Each row is where one point has got to under a steady rotation. How many ticks took it there?
The counts run from 0 to 280.
[118 125  66 146 111 143 127 125 104 146 118 117 122 100 116 100 149 134
 159 177 109 143 162  93  62 142 108 119 153 159 168 103 138 133]	169
[131  98  94 119 120  96  76 136 171 105  99  93 108 122 141 112  92 138
  97 136 115 113 165  96 117 137  92  83 143 126 131 146 139  80]	204
[ 86 115 138  87 102 100 100 122 122 120 137  73 144 131 146 133  72 127
 127 115  71 150 152  68 137 105 148 137 118 111 138 156 115 138]	63
[118  96 138  99  90 152  88 116  88 154 119 110 139 145 142 166  97 111
 142 102 141 148 177  61 142 122 137 134 168 123 163 122 128 116]	73
[108 139 144 105  94 123  84 134  89 134  95 114 164 196 135 105 103 115
 152 124  87 161 155  88 155 114 159 154 104 132 111 141 117 142]	244
[ 83 120 135 106 178 112 103 102 122  96 126  82 124  98 152 115 125 133
 125 140 113 123 197  75 125  98 151 141 112 117 139 161 119 103]	52
[ 92 107 151 103 102 143 129 101 108  91  93 109  79 174 111 137 115  89
 166 169 115 136 139 110 121 131 140 127 149 152  79 142 110 108]	108
[140 146 170 152 119 126 100 126 120  95  87  92  86  95 122  97 141 140
 116 112 115 149 150  79 103 139 175 137 156 113 150 131 179 111]	38
[140  91 127 111 117 124 130 102 143 100  78 144 112 182 150 114 147 132
 162 142 131 110 125 152 170 116 145 170 167 181 138 179 101 107]	277
[137 122 130 119 109 167  90 109 106 155  94 133 125 175 149 145 121  91
 166 123 139 168 161  68 147 101 119 131 180 123 126 149 129 125]	257
[117 119 116 135 115  88  93 114 120 122  89 124 125 169 113  72 103 134
 112  96 112 109 168 152 134 106 123  74 153 154 150 177 146 108]	197
[ 99 107 132 109  83 148 128 117  90  93 113 115  98 160 116 125 165 137
 163 150 136 117 137  97 155 111 138 174 171 157 105 186 107 142]	96
[124 105 100 137 124  99  96 163 157 124  87  70 107 101 183 124 120 161
  84 140  97 128 159 101 109 136 124 157 135 123 140 136 176 126]	216
[ 85 144 174 127 122 122 100 117  89 116 127 101 153 137 143 126 152 139
 138 106 131 105 210  90 130 129 174 161 119 124 128 143 119 138]	234
[150 120  94 130  96 147 111 132 115 137 137 109 144 113 118 138  88 115
 154 176  98 103 178 139  86 173 132 123 117 180 162  89 112 112]	158
[134 116 117  95  79 141 129 148 152 126 101 100 114 106 147 149 152 126
 143 152 149 135 127  54 126 111 144 184 153 165 125 152 115 150]	87
[142 102 113  91  85 150  84 143 134 145 119  82 129 129 155 181  88 132
 148 139 125 153 145  50 149 120 119 157 147 119 144 129 122 122]	75
[107  85 126 113 101 118  86 116 127 158 116 143 169 175 166 132 100 135
 128  85 128 162 191  94 135 113 145 131 145 149 166 112 120 132]	69
[103 130 110  93 128 114  87 140 132 121 101  99 168 152 156 100 111 121
 141 139 102 139 167  76 131 114 148 166  63 154 114 122 110 122]	240
[ 95 138 176 148 157 119 101  94 101  97 133  95 117 120 140 108 144 161
 131  97 120 124 197 101 133 109 176 138 139 111 164 170 136 115]	49
[ 91 122 120 105  78 131  95 119 112 115 133 104 140 157 131 128 102 112
 156 124  83 165 152  44 129 109 108 150 129 112 115 146 116 154]	248
[126 115  84 128  98 117  73 124 168 136 116 135 149 174 164 125 105 117
 158 125 116 180 156  63 128 113 103 150 123 140 121 134 106 139]	252
[119 106 143 145 142 116  98 151  89 130  62 112 132 131 164 108 168 158
  90 116 129 131 171 104 133 136 170 153 163 119 154 138 161 111]	221
[ 93 156 171 118 106 116  98 129 105 107 131  82 150 126 130 129 143 136
 140 118 115 112 192  62 126 127 177 163 101 114 122 140 108 137]	235
[108 132 139 101 123 119  90 122 111 132 103 125 171 180 148  99 101 118
 162 104 120 141 195 102 135 117 152 160  80 174 142 107 124 135]	242
[165 166 113 165 122 147 110 120 100 159  95 126 129 149  96  91 161 154
 181 131 135 146 151 119  98 142 146 113 155 151 193 116 134 121]	174
[131 100 151 197 140 124 140  93 107 154  91 102 102 154 139 161 113 112
 160 133 131 117 140 162 111 100 159 151 180 103 151 155 118 106]	129
[109  70 128 162 131 120 150  94 128 113 104 113  77 140 116 147  99  97
 162 136 128 154 147  95  75 129 115 143 171 120 142 115 122  90]	121
[127 137 144 138 137 127 101 134 112  86  80  79  85  92 132  98 140 136
 112 140 104 155 138  72 114 130 154 145 153 105 141 146 174 100]	39
[ 84  87 115  94 115 105 112 112 135 134 148 103 149 133 151 130  70 130
 132  95  96 139 189  83 114 105 127 145 117 151 168 124 128 141]	65
[130 102 127 154 131 104 105 154 148 126  82 109 122 117 176 109 137 166
  98 108 131 123 187 122 103 147 149 158 141 147 169 114 185 131]	218
[126 117 144 118 131 126 101 153  92 104  86  73 124  95 139 121 152 161
 110 135 109 124 145  60 140 137 156 178 141  95 153 147 146  98]	224
[147 150  80  92 105  97 125 109 142 144  86 104 148 128  97  81 114 127
 150 126 128  73 159 150 123 117 126 125 122 185 172 135 136 125]	9
[106  97 114 105  93  96  96 129 164 133 147 107 156 142 155 134  70 144
 131  91  98 152 174  78 120 116 131 153 105 148 164 116 119 137]	66
[149 170 107 151 121 148 104 124  85 148  89  96 118 139  96  93 165 146
 176 173 117 146 124 100 114 121 134 100 158 114 167 160 127 120]	176
[116 117 110 129 146 113  86 152 128  97 101  75 140 121 164 112 136 181
 136 152 113 112 160  90 147 126 134 199  87 122 158 149 138 116]	228
[148 189 122 128 102 109 121 102 135 167  91  92 148 128 104 120 168 134
 159 132 122  93 141 112 117 122 170  99 161 120 164 156  93 136]	2
[132 105 135 116  83 128  74 135 120 154 102 117 161 175 150 151 109 133
 125 105 118 175 154  66 157 122 158 131 157 108 139 131 104 117]	71
[113 111 132 107  81 161 134 126 112 149 111 106 115 113 146 161 154 115
 145 129 163 133 170  73 119 108 146 168 193 156 137 149 136 160]	85
[129 114 142 108 108 139 142 107 133 141  85 132 102 138 153 138 160  96
 141 136 134 132 133  88 131  98 152 149 209 149 127 194 123 148]	269
[ 92 115 157  93 130 114  95 117  76 139 103  87 144 158 152 118  88 121
 122 114  92 142 172 105 166  96 176 125 120 118 137 157 123 120]	60
[155 101 112 168 137  86 151 120 187 139 109  86 117 109 145 158 112 113
 126 158 112  99 126 122  80 104 162 173 128 131 148 145  83 111]	135
[ 91  85 152 176 111 116 133  95 117 125  90 143  90 185 126 126 117  98
 155 115 113 160 149 139  89 124 143 123 180 135 116 126 126 124]	117
